In the data rows, the value 128 means zero.
Some points:
[164 147 183 150 129 111 106 120 130 107  75 162 150 118  91 133 103 136  71 135 118 160  87 122 152 190 102 148 141 145 107 165 115 100 137  78 179 207 171 143 119  97  41 149  74 160 183 108]
[137 165 153 120 130 134 180 104 100  70 149  87 128  76 122 105 117 169 114 122 134 172 166 167 122  54 153 161 122 119 143 109  88 106 216  69 144 153 119  98  96 111 198  92 137 143 183  95]
[ 97 132 127 176  96  95 136 105 122 184 184 102 146 185  97 109 132 146 123 106 111 134 120  94 126 224  77 160 116 123 164 103 133 114 133 185 122  89 139  61 193  96 136 104 151 126 147 134]
[ 97 130 119 169  89 168 112  94 126 188 150 156  96 118 129 104 132  68 119 120 183 120 160 131  99 132 109  69 170 115  89 189 114 168 104 161 171  61 117  89 130  97  88 141 152 149 170 152]
[ 96 165 137 162 168 119 142 114 142 162  98 120  78  91 103 111 129  90 134 145 158 116  97 172  88 101 124 137 144 172 117 142 173 128 125  23 124 103 146 216 123 150 190 100  68 122  61 165]
[ 79  91 188 138 130 139 150  91 139 161 175 116 163  92 118 139 145 166 174 126 106 129 146  84 107 122 146 146 115  64 169  89 116  89  86 158  79 145 117 134 128 112  68 178 128 130 178 160]
[169 157 153 131 139  85 112 117 169 187 113 126  76 175 123 114 138 120 132 164 158 120 108 184 160 146  80  87 180 114 101 105  96 103 164  80 136 104 141 111  94 172  87  90 195  64 151 126]
[149 143  60  97 119  95 164 111 149 150 135 114 123  87 114 143 103 104 153 103 130 100 131 174 162 148  73 131 235 167 152 129 161 156 113  21 151 120 108 118 165 115 102 139 119 169  97  98]
[144  86  56 176 129  94 157 102  93  71 176 142 135 192  99 154 122  79 168 119 142 116  69 131 119 114  70 122 168 131 137 132 153 110 133 166  94 159 168 185 128 171 123 131  71 166 154 135]
[ 91 150 106 123 131 148 178 135 132  48 128 132 139 131 146 168 128 146 132 182 178  91 128 147 125  83 103  72 136 203 144 120 138 111 134 158  94 128 170  84 130 118  76  46  91 184  81 130]
[116 162 163 102 166  75  91  81 134  55 110 145 149 187 144  94 104 152 161 158  50 142 107 117 102  68 162 124 172 161 120 159  87 155 151 134 119 119 151  74 152 160 160 135 153 117 170 111]
[148  81 161 122 130  73 114 113 113 134 131 156 157  92 168 148 139 138 156  99 142 113 170 103 162 164 113 109 177  72  99 121 113 155 178 203 114   0 143 110 163  97 146  79 171 132 128 117]
[119 104  86 142 119 154 125  99 141 121 106 129 112 170 129 121 128 129 142 164 143 107 149 191  91 148  67 175 195 109 122  99  81 151 118  26 150  91 104 157 143 119 149 114 144  97 108 164]
[112  97 189 127 107  95 165  82 172 159 167 146 106 193 124 117 106 103 175 105 173 167 154  82 124 152 105  96 132 107 174 155 107 146 109 142  98 105 123 119 114  99 131  97 189 123 138 125]
[112 135 116 141 110 115 125 171 169 164 117 204 128  35  70 139 168 114 174 109 148 170 134  86 143 111 110 144  61 140 113 111 131 104 138  72 141 149 100 123 167 131 110 190  59 115  76 155]
[ 90 136 140 127  74 121 176 145 110 130 107 106  73 144 148 136 140  52 153 109 142 199 122  96 123 143 119  95 166  99 162 121 159 173 163 178 139  14 174 135 124 102 132 128 167 130 105 110]
[103  91 149 129 132 132 135 157 119 120 152  68  75 135  88 162 122 113 171 139 134 147 129 156 122 142  98 106 148 122 136 112 135 165  53  63 143  70 175  93 174 111 136 105 159  95 193 121]
[147 184  57  93 120 115  98 124 129  26  64 133 103 157 153 100 139 119 166 133 185  83 100 117  71 113 158 167 104 177 155 149 129 121 164  97 115  95 162 134 144 129 191 116 140 108 178 140]
[ 94  85 136 139 127 135  76 119 173 187 151 147 108  68 144 120 142 164 131 136 132 153 110 107 100 116 171 150  63 129 146 184 110 133 146  96 181 125 120 119  64 122 141 186  72 106  90 115]
[103 126 135 113  90 170 175 176 131  65  38 112 192 132 130 102 147 168 101 126 127 157 106 116 165 150 168 105 134 123 102 156 127 140  82 167 130  75  94 203 145 124 158 176 172  91 128  88]
[148 154  66 112 131 125  68 139 150 132  64  80  47  54 156 123 156 110 106 166 170 178  65  93 150 129 137 111 107 117 144 142 137 154 116 153 130 152  76 159 215 149 133 126 150 203 123 120]
[ 66 127  95 167 114 125 130 165 136 222 157  93  64 135 100 141 147  95 144  92 108 143 138 128 158 131 100  93 146 102 108 106 106 182 161 116 125 136 133 173 148 135 118  87 141 149 162 115]
[149 127 147 132 106 155 162 138  80 179  78 124 113  89  80 145 106 144 184 103 105 146 139 161 105 102 185 111 152  73 182 118  15 139 150 180  96 130 106 139 128 137 190 106 126 137 137 139]
[180 114 180  94 163 108 149 149 108 116 149  69 176 160 199 130 118 144  77 124 153 150  84  93 163  70  97 116  87  97 104  73 103 140 134 121 109 174 114  88 157 146 216 145  89 125 121 176]
[ 83 129 117 122 113 115 132 119  74 204 164 132  57 123 125 162 137 190 139 138 156 180 143 123 107 132  80 123 134  40 102 163 157 101 123 133 125  96  89 139  87 122 145 121 195 151 192 171]
[137 142  73 106  99 102  91 135 173 188 160 174 177 103 126 143 122 113 172 160 109 100 113 114 124 180 154 166 107 154  78 132 113 108 108 168 130 120 139 130  65 128 158 166 100 121  79 100]
[ 96 101 165 125 102 148 120 126 171 194 159 158 111 104 148 139  74 191 173 164 106 102 128 111 150 129 160 105 105 102 115 111 115 119  74 110 121 206 152  87  81 120 122 163 143 158  82 126]
[105 129 155 137 146 145 115 142  46 158 123 157 169 176 135 104 149 108 194 111 110 106 137 122 160 177 145 106  95 110 129 120   2  97 159 106 148 141 129 109 100 104 110 129 185 140 135 130]
[134 106 174  94 187  87  80 116 108 112 136  88 144  65 137 154 129 133 106 101 165  90  68 146 136  80 185 192 104 111 159 169  95 106 170 180 174  69 111  86 184  95 143 106 200 158 116 134]
[181 112 103 117 113 171 167  66  83  96  86  94 141  60 174 110 127  87 140 137  87 166 138 132 181 150 150 120 105  92 155  92 158 102 130 159 168 139 207 181 146  90 104 141  98  64  93 185]
[132 112 192 102  84 171  81  89 124 174 154 187 149 149  77 140 149 151 134 118 150 183 134 146 173  77 123 156 115 111 139 151  76 107  68 170  82 198 127 150 149  82 155  97 106 101 122 129]
[171 107 183 111 112 106 109 117  98  55 163 169  93 111 120  72 170  97 111 139  62 185 117 155  98 165 153 121 111 126 140 133 164 157 105 100 128 158 142 107 196 164  90 162 116 114 113 109]
[121 124  81 106  82 156 122 107 122 160 167 151 149 121 137 164 146  56  93 110 135 133 142 146 146 161 125 139 142 127 132 119  54 146 148  77 135 108 113  65 128 137 186  63 229  97 188 146]
[112 116 114 109 100 149 137 140 138 174  68 184 145  92  80 136 107 189 153 146 157  70 136 106 107 143 177 138  97 160 154 118 108 141  77 109 122 135 104 141 108 147 150 169 126 128  76 147]
[113  95  85 102 143 129 170  96 121 120 150 141 120 183  91 122 156 116 122 135 140 157 122 112 168 112 128 144 198 106  94  99 138 168 143 129 129  19 170  81  94 162  81  97 115 122 172 158]
[ 93  89  68 164 104  69 144 150 131  93  95 113 124 161 169 150 156 116 132 147 178  83 122 165 156 118  95 168 183 131 162  75 138 128 150 143 162  86 146  71 110 184  93 105  90 108  62 118]
[105  96  80 136 161 121 119 165 157 112 132  94 160 110 123  87  79 172  55 114 182 125 142 124  70  98 193  74 116 114 129 122 179 112 167 124 139 177 119 178 164 168 126 129 133 136 150 132]
[120 152  50 147 165 162 141 129 110  68  76 141 140 162 142 166  99 149 124 146 110 135 125  98 145 119 135 102 161 176 103 116 155  89 214  76 107 100 148  36 139 142 175  98 192 138  94 116]
[176 149  99 156 145 147 123 165 151  88  96 160 152 123 109 131 154 146 127  97  72 188 135 127 118 159 121 110  63  98 142 152 125 124  74 110 136 199 171  98  91  94  52  64 158 132 159 132]
[102 172 152  89 153 119 100 123 165  73 132  65 121 181  87 127 154 176  94 108  85 112 156 173  88  59 152 118 152 117  91 100 109 141 149 146 170 214 129 143 127 103 151 166 113 152 149 130]
[160 110 143 141 134 120 146 161 103 113  86 111 128 102 111 151 142 103  63 178 103  78 163 116 126 108 172  90 101 151 124 146 126 108 178 112 110 115 132 219 138 169 111 136 114 137 130 123]
[ 94 147 141 142 132 117 120 119 154 191 118 123 211 162  59 137 165 122 122 138 122  70 132  80 161 180 130 134 136  95 178 102 180 146  92 114 100 175 114  78 116  68 149 144  54 128  88 156]
[ 85 163 178 126 100 151  81  87 159 133  88 121 108  73 131 114 134 167 151  65 158 102 180 106 197 135 130 148 123 101 137 167  92 101  89 135 118 167 155  94 102 152 184 144 125  93 217 123]
[149  90 152 148 130 137 188  95 155 194 102 128  66 189 142 114 157 116 157 116 122  80 139 156  98 140  58 123 118 153  86  96 130 149 120 126 144  78 147 131 175 100 127 119 107 143 203 101]
[136 120 173 156 105 101 196 138 153 155 102  79 205 128 132  95 102  95 103 121  66 153 113 156 102 117 122 158  89 126  88 176 191 137 136 176  88 226 143 105  75 152 113  81 157 185  88 161]
[161 104 107 111 123 134 117 122 135  90 144  92 103 110 169  91 136 169  71 119 133  80 134 108 144  51 127 105 166 156 135 137 177 153 163 203 129 200  83  63 140 101 155 135 143 173 119 167]
[111 103 145 151 144 119 117 162 109  90 121 132  93 110 121 138  72 129  75 141 171 115 132 163 128  58 128 130 103 129 134 123 146 151 170 194 167 147  68 139  96 108 187 189 189 104 149  99]
[167 174 155 157 143 151 113 168  93  55 141 106 135 110 150 145 149  88  87 106  81  81 153  99  84 101 116 117 145 147 115 115 154  95  79 115 147 107 148 214 109 156 150 166 162 132  86 131]
[128 134 151 156 107 126 146 127 118 125 156 107 108 177 128 114 167 107 175 127 130  84 152 142 126 229 147 123 120  97 118 138  59  90 129 115 131 164  76  47 174 104  89 111 102 148 192 105]
[120 150  95 135 155 110 119 114  75 145 140  86 152 157 138 168 157 136 150 169 152 133 122 112  69 138 105 144 132 187  76 134 189 128  95 126 107 124 167 142 173 118  42 118  92  89 117  85]
[ 85 137 161 133  97 111  83 127 125 143 157 181 166  29 142 155 153 181  99  84 122 139 131 146 120 144 123 134  66 129 181  59 105 156 123 103  98 166 137 141  94  86 180 137 147 168 138 137]
[100 143 136 148 178 141  68  88 190 141 158  51 136 167 152 141 113 122 115 114 160 123 137 134  93 122  75 125 195 125 151 136 117 155 107 143 137  43 128 139 117 185  66 132  89 136  49 103]
[120 125 176  89 167 120 121 154  88 112 112 191 127 185 121  98  97  77 118 155  70 165 157 104 114 171 136 136 130 187 145  72 194  86  75 168 167 148 119 154 134 131  93  86  90 164 151 117]
[133 101 107 167 141 124  93 154 181 117 108 128 156 146 143 196 122 119 137 102 131 100 136 141 127 149 191 116 112 105 134 108  90 109  59 179  78  82 102  67 128  79 185 195  71 159 159 103]
[145 130 124 139 142  93 120 129 194 166 159 134 147  43 113 132 115 169 118 124 132 140 110  86 150 171 130 134  95 151 148 159  93 130 124 212 150  28 130 127  68 125 201 127  63  98  75 126]
[153 106 116 101 101 138 180 127 105 183 145 132 158 199 112 173 140  78 161  79 136 119 119 160 110 135  89 111 141 136 142 168 110 103 137  98 142  60 103 116 159 151  92  92 133 127 152 132]
[165 103 116 103 134 106 195 112  84  96 162 111  77 160 105 121 106  97 121  83 131 168 154 131 199 178 149 130  67 170  78 163  97 161  83 106 129 157 126 205 155 132  65 140 156 146  87 144]
There is one direction along which these points spread out most. Take the direction at right angles to it along which they spread out most. Go by this last direction. For each point below, how far along it does it lie, from 0 to 99? The average is 50, and the first point in the table lies past the average. One standard deviation of the points above along it is 16.
[136 173  99 110 116 103 109 180  87 118 141  95 165 130 135 120  98 136  89 157  65 151 162 151 143  98 126 167  83 194 116 171 102 114 110 115  85 122 162 134 142 114  65 169  75 115 170 144] 63
[119 115 100 135 153 189 142 155 153 147  83 136 155 139 140  66 133 100  74 110 134 123 120 108 157 108 167 153 115 123 126  79 121 114 108  82 125 116 140 238  88 144  75 173 210 146 141  98] 60
[145 113 156  99 170 163 121 126  92  76 149  92 113 113 127  83 107 114 125 166 130 141 149  94 117 118  96 191 152 103 105 155 106 130 120 187  96 249 182  51 105 156 193 140 101 111 102 113] 58
[183 164 174 151 118 120 131 110 106 121 144  73 110 126 142 137 110 169 110 107 129 142 117  96 107  42 182 115 157 156 114  65 180 150 159 145 115 174  81   5 143 153 153 162 112 114 126 127] 63
[143 147  82 144 124 159  77 148 158  79 126 150 153  87 103 120 129  94  73 156 117 117 150 160 115  45 152 121  97 124 158  80 179 112 168 163 116 142 114 152 139 156  92 131 178 133 127 115] 73
[107 161 162 118 116 155 170 131  93  92 111 170 130 120 157 105 119  67 108 158 121  93 140 105 141 161 163 145 144 132 121 145 180 150 154  95 107 125  86 240  94 154  47 115  98  98 155 124] 66
[119 121 142  86 165 169 175 160 133  70 104 177 141 109 185  96  88 141 130  95 124 191  84 176 119 148 103 120 126 153  87 162 141 136 137 206  93 178  99  64 101  94 141 135 114  83  97 185] 57
[145 153 105 137 128 124  89 136 161 140 147 190 152 136 139 146 127 168 158 130 160  98 134 108 137 121 172 136 141  97 115 129 138  77  68 131 150 116 102 145  52  92 187 128  81 109  51 131] 43
[162 147 184 103 117 185  67 174 135 107 118  99  95 100 139 157  71 147 128 152 144  92  75 107  99 139 113 136 119  97 105 111 113 168 232 150 138 203  84 154 166 152  87 135 139 105 135 117] 61
[144 161  96 152 147 115 188 135 105 113 153 175 126 139 155 139 116 131  96 144  71  99 114 128 152 104 100 149  87 106 120 148 166 147 122 106 157 179 110 221 138 151  63 102 100  83 140  92] 68
[131  86 158 100 130 168  74  99 196 137 172  77  66 152 132 135 138 112 122 125 102 125 136 174 103 117 119 150 137 178 117 129 187 110 166  28 133 100 100 174 118 162 101 139  93 143  77 151] 66
[170 172 105 101 157 114 196 165  92 175 133 200 140 145 158  97 143 139  59 108  82  74 100 117 112 177 173 124  83 118 154 170 138  98  90 124 101  81 157 126 164 159 125 124 177 110  91  87] 53
[145  73  79 141 124  89  98 155  97 106 140 121 102 192 157 108 167 145 176 144  97 159 132 121 116 130  72  94 174 185 139 168 196 110 115 112 129 156 122 194 128 104 108 101 110 109 142  97] 67
[136 146  75 100 128 152  67  96 118 147 132 137 172 111  95 131  95 192 191 155 161 120 138 148 156 137 118 111  68 122 126 115 181 125 114 130 142  97 103 145  43 137 203 146  88 141  92 137] 47
